In the data rows, the value 128 means zero.
Every row has a hidden score from 0 to 20. What is each row's score? 10 is about the middle. The score is a weighted sum of the row's numbers plus the product of two more (or one squared), each taken from its middle value.
[115 118 114 113 115 121 119 131 138 154 155 158 160 144 132 122 117 108
 112 108 127 128 128 127] -> 9
[126 138 155 152 164 178 170 161 141 131 123 109 104 104 101 113 103 121
 108 109 118 119 119 106] -> 9
[187 255 255 255 199 150 138 115  86 108  93  86  93  99 104  97 106 118
 128 118  98 126 116 104] -> 8
[135 116 108 128 106 128 131 136 156 148 151 169 159 145 130 115 110 107
 129  98 110 123 114 113] -> 10
[111 109 126 112 117 110 118 136 144 153 167 160 153 156 127 110 125 112
 101 122 105 120 116 115] -> 10
[116 123 117 112 108 123 130 131 135 146 162 165 152 155 138 131 115 110
 109  99 127 128 128 127] -> 10
[ 96 104 133  88  87 117 112  86 110  90 122 123 172 218 244 251 224 133
 138 123 117 120  96 127] -> 16
[145 103 127 171 142 173 220 236 160 175 147 154 136 122 162 125 140 115
 129 122 104 132 117 121] -> 17
[130 119 118 106 110 121 116 101  68  97  94 103  95  92  95 115 108 113
 112 147 145 162 169 201] -> 14
[163 163 158 151 151 138 125 115  93  95  95  93  85  86 112 107 108 108
 108 106  93 113 112 119] -> 7
[125 118 113 106 110 119 120 130 148 149 162 157 155 148 129 122 116 109
 113 116 106 110 117 114] -> 9
[126 118 120 110 116 120 124 131 141 155 156 159 162 145 136 126 123 117
 100 116 108 107 114 107] -> 10
[255 253 216 165 141 115 103 101  82  97  95  95  84 128 128 128 128 127
 127 127 127 128 128 127] -> 8
[126 103 108 105 107 116 112 126 143 155 154 165 159 146 136 128 114 126
 114 110 110 115 119 119] -> 9
[113 106 112 111 110 128 130 120 133 149 160 165 155 133 125 127 125 124
 104 112  98 102 107 110] -> 9
[130 114 110 114 115 110 107 102 103 109 111 123 142 166 192 200 216 222
 212 127 127 128 128 127] -> 13
[140 157 168 119 122 111 131  55  68  92  93  98 118 207 200 177 187 179
 127 127 127 128 128 127] -> 15
[192 116 170 153 153 184 154 112 139 145 125 131  95 148 149  81 140 100
 111 109 118 150 120 116] -> 16
[205 201 187 202 166 144 105 123 108  94  94  84  94 115 106  86  95 127
 127 127 127 128 128 127] -> 11
[121 120 129 126 117 104 132 130 146 152 157 159 153 140 138 130 131 125
 116 108 108 116 113 102] -> 11
[135 123 104 111 116 121 125 132 154 156 144 167 159 156 139 115 127 116
 104 112  93 105  98 109] -> 10
[124 117 109 121 128 152 182 204 202 183 156 136 123 106 106 106 114 114
 109 109 111 110 115 110] -> 8
[166 166 161 152 154 148 130 120 107 102  94  94 100  92 109 102 108 117
 116 112 110 109 110 127] -> 7
[151 178 168 140 134 163 175 128  89 105  76 103  86 126  98  68  81  70
  93  67 104 107 134 127] -> 8
[122 136 120 111 123 111 123 131 135 153 148 153 151 140 137 128 115 104
 103 114 119 115 114 111] -> 8
[118 118 112 118 109 103 102 107  91  96  94  91  93 107 117 140 148 170
 186 183 186 180 161 150] -> 10
[119 116 121 120 138 153 184 204 210 179 151 122 110 117 111 113 114 107
 106 109 115 107 100 110] -> 8
[130 114 132 150 175 200 220 220 192 150 119 105  93  95  99 112 103 109
 105 108 107 112 113 116] -> 9
[144  96 127 106 115 114  97  82  64  95  78  97 123 131 104 168 220 179
 196 171 155 137 103  65] -> 11
[120 120 109 120 113 130 123 136 140 151 163 160 154 150 130 125 120 112
 107 106 110 110 117 116] -> 9
[107 128 121 105 110 107 110 107 101  99 112 127 134 157 181 182 194 195
 177 127 127 128 128 127] -> 12
[144 163 203 226 255 239 186 136 109  98  96  72  95  94 127 100 107 126
  98 120 127 128 128 127] -> 14
[116 119 112 117 112 107 105 104  92  98  85  95  91  96  99 107 113 125
 138 167 203 231 240 239] -> 16
[118 123 114 119 111 116 115 133 145 163 157 154 157 146 138 128 128 127
 127 127 127 128 128 127] -> 9
[121 133 114 109 131 121 149 140 162 153 145 151 151 145 133 120 106  85
 108  96 106 122 113 127] -> 8
[101 131 116 159 108 106 112  86  79 127 107 102  96 135 107 124 132 144
 188 191 209 192 233 249] -> 10
[168 164 161 158 148 143 134 109  99 100  95  98  88  94 103 109 116 116
 104 107  99 116 116 102] -> 9
[112 106  99 124 152  96 101 122 104 119 145 120 166 171 152 174 128 127
 127 127 127 128 128 127] -> 8
[133 135 114 112 120  87 133  67  75 107  87  80  91  87  77 117 112 102
 121 148 182 237 239 230] -> 14
[119 113 115 117 127 159 175 194 199 178 160 133 114  95 112 103 107 117
 110 113 109 113 119 127] -> 10
[130 126 108 122 108 103 115 126 147 161 143 175 166 153 139 115 117 122
 115 118 108 121 105 104] -> 12
[120 122 115 116 112 114 123 139 141 151 155 167 147 137 135 126 111 115
 104 103 109 114 112 107] -> 8
[129  76 114 118  87  97  63  83 116  64 104  77  72  71  98  86  74 125
 123 153 200 217 179 159] -> 14
[115 117 110 116 108 118 101  97  93  91  88  92  98 117 148 209 255 245
 194 141 120 112 115 116] -> 11
[123 120 143 175 219 250 238 192 137 103  97  92  94  96 110  98 112 107
 109 127 127 128 128 127] -> 14
[110 122 130 110 114 115 113 132 150 143 136 167 173 146 123 114 124 122
 122 121 110 128 128 127] -> 10
[119 117 114 110 110 111 102  95  91  94  97 100 109 124 145 166 189 195
 188 167 156 136 127 123] -> 11
[126 119 103 109 101 137 144 128 147 150 153 153 160 145 130 121 105 114
 115 114 108 112 111 118] -> 10
[101 120 105 132 114 113  89  92  94  72  78  88  84  94  99 112  87  86
 161 172 180 174 189 185] -> 7
[100 129  72  62 116 113 122 124 103  83  98  75  92 122 115 103 103 184
 155 163 176 232 206 227] -> 16
[127 116 109 107 132 113 115 130 143 149 160 162 166 145 147 128 106 124
 116 109 116 108 115  98] -> 10
[119 114 117 123 127 143 159 177 183 177 159 138 129 117 112 114 107 116
 105 112 105 109 113 115] -> 8
[134 110 114 115 114 115 108  91  90  90  92 107 102  88  95 112  99 127
 106 137 194 193 244 230] -> 15
[116 126 109 145 107 153 134 144 142 142 145 145 136 134 128 109 119 123
 108 117 111 102 111 109] -> 12
[108 121 116 129  79 110  96  84  84  98  99  88  94  99  95  83 139 170
 169 191 190 204 173 185] -> 13
[121 120 117 114 113 124 121 131 141 157 156 159 156 148 128 128 128 127
 127 127 127 128 128 127] -> 9
[125 115 108 117 113 119 117 133 142 157 154 158 159 148 133 125 122 112
 118 105 112 116 106 108] -> 9
[122 116 116 117 118 114 116 149 144 154 159 152 162 135 158 127 118 130
 115 107 117 119 104 139] -> 9
[116 116 117 114 116 122 122 129 143 155 157 162 158 144 133 116 115 108
 109 109 106 115 109 113] -> 9
[181 182 154 209 166 180 171 134  99  94  74 146  82 128 128 128 128 127
 127 127 127 128 128 127] -> 11
[108 153 122 103  95  98 114  87  85  76  88  94 109 132 136 171 128 127
 127 127 127 128 128 127] -> 7
[161 102  99 106  71 108 114 156 139 129 132 140 196 201 194 220 159 181
 133 148 154 138 178 100] -> 19
[116 117 119 126 117 118 123 132 146 146 151 152 166 145 137 130 111 106
 102 108 107 105 114 111] -> 10
[174 188 164 170 142 157 121 111 110 101 107  87  95  94 115 101  93  91
 113  98 112 111 113 109] -> 7
[120 104 117 105 112 121 104 102  96 101 112 134 143 189 185 207 201 163
 153 134 118  93 110 124] -> 10
[166 188 202 170 181 189 134 119 126 113 113  98 100 132  98 125 111 118
 102  99 103  98 113 132] -> 6
[123 111 113 118 109 119 125 128 145 148 159 156 158 148 139 118 116 110
 109 108 114 111 112 118] -> 10
[163 179 217 228 224 199 171 145 123 113 102  95  88  92  83 120 121 109
  93 104 116 112 124 111] -> 9
[109 119 130 114 126 129 142 106 156 137 136 143 171 133 166 136 108  81
 145 151 122 135 107  95] -> 10
[ 88 133 164 107  98 109 135 141 190 151 157 166 150 138 160 128 124 128
 109 102 109 109 100 118] -> 11
[124 113 100 109 136 133 121 126 146 145 164 156 165 150 136 121 117  98
 109 115 101 108 125 113] -> 10
[120 119 124 111 130 148 178 190 192 178 158 144 125 118 107 101 115 104
 101 102 107 114 113 127] -> 10
[197 255 255 226 145 131 111 102  88  90  92 105 102  98  95  98 103 103
 113 119 108 109 113 101] -> 8
[119 113 108 109 118 122 102 108  92  85  91 107 103 124 158 177 212 180
 172 147 127 107 114 117] -> 11
[166 174 171 162 150 144 121 125 105 104  96  90  94 101 100 107 108 112
 110 108 110 114 128 127] -> 7
[ 95 119 106 110 108 139 119 159 138 147 139 162 148 161 139 106 101 100
 110 110 122 109  93 103] -> 7
[107 109 137 122  89 121 121 125 125 142 150 155 157 155 143 129 123 106
 110 120 121 114 108 113] -> 9
[119 114 128 137 168 203 236 242 210 150 130 107 101  92  98 111 110 101
 108 110 106 109 107 109] -> 11
[109 126 120 114 116 123 115 122 125 138 147 147 182 191 196 201 185 193
 159 164 130 127 131 121] -> 12
[122 144 107 164 165 172 183 143 152 145 128  99 111 100  96 128 136 136
 104  95 109 100 104 117] -> 14
[118 110 107 107 112 122  98 102  97  97  94  92 101 106 100 118 133 151
 153 149 155 162 152 149] -> 9
[123 127 114 115 113 117 115 136 137 146 161 154 156 137 130 123 111 124
 119 103 112 118 113 108] -> 8
[115 114 118 116 118 119 122 129 146 149 158 159 154 144 133 124 117 116
 109 112 111 111 110 109] -> 9
[114 115 117 116 123 124 138 145 171 183 193 198 218 220 206 184 164 145
 131 119 114 111 112 113] -> 13
[107 119 123 111 121 142 123 160 135 132 158 157 157 171 148 127 116 115
 129 105 121 119 112 111] -> 10
[117  99 145 128 139 115 108 119 160 138 165 177 165 140 138 106 107 137
  99 117  98  83 109 101] -> 13
[120 121 118 109 107 126 131 132 137 145 152 157 156 144 140 124 125 121
 121  99 104 116 108 112] -> 10
[116 104 107 110 125 110 106 102 110 103  96  84 121  96 100 103 106 113
 103 123 141 161 188 224] -> 11
[116 124 133 144 182 227 241 213 175 136 108  96  94  97 103 109 103 103
 100 110 121 114 105 134] -> 10
[152 147 134 145 196 181 189 164 133  93 120  90 103 117  97 101 104  97
 105 112  98 109 106 100] -> 10
[115 113 112 112 112 117 124 131 140 153 155 157 152 141 132 119 116 114
 111 112 107 108 110 114] -> 8
[111 129 108 140 138 161 110 132 170 147 155 147 160 151  75 138  79 102
 115  82 109 128 109 154] -> 5
[120 115 105 108 115 118 120 135 131 149 159 161 154 145 140 122 112 110
 111 112 110 107 111 105] -> 8
[134 135 146 158 171 176 171 160 142 130 111 109 108 100 107 114 119 109
 113 113 113 107 110 114] -> 8
[137 200 187 157 163 142 174  95 133 116  51 137 112 102  95 155 106  76
  80 121 112 136 121 105] -> 10
[116 114 113 121 110 114 124 135 140 160 157 153 157 151 127 124 116 107
 103 107 108 110 111 109] -> 9
[116 115 116 118 108 112 102 101  88  89  94  94 100 128 128 128 128 127
 127 127 127 128 128 127] -> 8
[117 109 113 113 102 109 100  98  85  86  98  91 101 103 117 144 154 185
 199 183 172 155 118 126] -> 9
[201 214 216 205 198 172 145 124 102 100  91  95  93  92  99 107 115 112
 103 103 110 112 109 118] -> 8
[116 117 112 124 113 119 120 127 150 156 154 155 155 142 137 118 114 113
 105 106 112 113 107 109] -> 11
[107  94 113 102 109 126 103  96  83  92  98  92 121 155 172 183 197 177
 152 156 102 128  95 128] -> 11
[132 123 133 121 120 111  53  99 131 143 134 102 134 172 143 156  63 111
 113  85 108 111 117  88] -> 6
[118 116 116 121 108 111 103 105 105  92  88  86  95  91  99 109 127 115
 156 159 171 204 196 195] -> 13
[121 112 115 128 131 130 106 147 149 159 174 163 156 145 137 116 124 117
 109 113 110 112 108  97] -> 9
[106 111 119 123 110 121  98  87  92  97  81  79  96  89  97 110 128 117
 134 175 176 185 189 175] -> 11
[112 143  97 118 101  98 122  95  99  93  86 109  95  86  81 108 134 148
 160 187 206 161 164 166] -> 12
[119 124 109 123 117 110 108 108 103  95  95 101  99 118 133 161 178 182
 178 171 160 144 126 112] -> 10
[111 111  89 115  90 145 131 156 163 158 152 159 161 159 128 145  83  95
 100  96 110  65 123  89] -> 10
[124 116 122 115 112 114 122 131 136 150 156 158 155 146 130 127 128 127
 127 127 127 128 128 127] -> 10
[124 131 134 120 105  96 135 125 150 156 163 133 154 146 128 127 123 121
 110  96 118 122 106 127] -> 10
[120 122 110 111 112 120 122 128 141 156 158 160 161 142 132 119 111 114
 110 112 111 111 114 112] -> 9
[116 112 111 113 111 110  99  98  88  93  90  95  98 105 110 123 151 172
 185 189 179 162 143 129] -> 10
[121 121 120 122 117 116 115 135 136 137 143 142 134 136 119 114 121 118
 106 109 113 109 109 113] -> 8
[117 119 117 126 143 158 178 194 194 180 149 125 116 104 109  99  98 112
 111 114 115 109 113 110] -> 8
[109 128 103 107 109 113 119 111 103 116 122 138 171 190 181 216 216 197
 192 164 147 129 133 118] -> 12
[124 117 101 111 115 107  96 101  98  93 105  99  95 110 113 116 130 137
 152 167 192 209 224 238] -> 17
[120 125 122 118 122 130 108 130 141 149 157 155 156 141 127 121 116 119
 113 105 112 123 114 113] -> 9
[112 109 107 114 122 124 125 137 147 140 163 159 154 145 142 121 119 112
 103  99 122 125 110 112] -> 11
[ 91 102 107 123 106 114  86 134 114 120 129 149 165 206 216 208 228 210
 190 185 147 127 150 145] -> 13
[122 125 122 117 112 122 123 125 151 163 154 167 140 138 136 125 124 117
 101 110 107 109 115 124] -> 9
[116 120 114 113 118 131 129 132 147 154 164 150 157 154 141 130 110 113
 113 118 108 114 115 115] -> 9
[162 167 173 178 166 176 151 128 124 110  76 116 114 103 109 120 103  95
 134 123  88 106 139 116] -> 6
[127 131 130 134 157 144 175 214 166 208 212 107 119 153  94 128 128 127
 127 127 127 128 128 127] -> 11
[114 122 121 112 110 112 122 124 144 150 159 159 155 149 130 128 115 118
 127 127 127 128 128 127] -> 9
[141 142 146 145 162 164 169 156 133 110 111  97  96 116 125 112  99 117
 107 112 109 111 127 117] -> 9
[ 93 133 112 140 109  89  95 132 127 165 139 140 187 138 147 107  85 116
 132 111 124 108 115 123] -> 10
[108 132 100 119 107  93 104  99  90  79  98  93 112 104 128 154 165 197
 191 187 177 151 142 145] -> 11
[122 108 111 119 120 116 129 141 150 150 165 160 153 153 137 123 108 127
 127 127 127 128 128 127] -> 10
[120 143  93 124 117 123 110 126  82  85 112  81  85 140 155 142 146 219
 224 255 181 162 161 109] -> 11
[116 122 109 122 115 120 136 131 138 158 151 172 157 142 138 122 120 118
 112  93 109 112 116 103] -> 11
[ 90 107 115 134 116 124 150 150 141 131 188 155 157 127 118 179 115 145
 105  81 126 114 100 116] -> 9
[113 112 114 116 116 124 125 128 141 155 151 160 158 146 129 124 116 117
 115 115 113 117 107 112] -> 9
[162 173 161 163 157 149 136 123 107 100  97  97  93  90 105 105 112 105
 113 109 108 111 115 111] -> 7
[121 120 110 109 109 106 100 105  84  92  80  88 100  91 135 147 149 175
 187 182 170 160 141 111] -> 9
[ 65  85 136 118 123 143 147 104 126 158 151 160 155 165 128 137 134 113
 112 106 101 112 121 110] -> 10
[115 117 110 110 110 107 104  90 105 111 119 143 170 205 225 218 197 173
 127 127 127 128 128 127] -> 14
[114 120 111 128 114 121 123 138 139 156 162 155 154 144 140 119 116 127
 127 127 127 128 128 127] -> 10
[143  70 156  96 100  97 134 147 148 157 131 151 188 138  96 130  78 103
 162 125 103 105  60  96] -> 4
[137 101 115 112  98 119 101 129 111 111  83 110 142 192 196 179 216 200
 207 202 156 145 129 155] -> 12
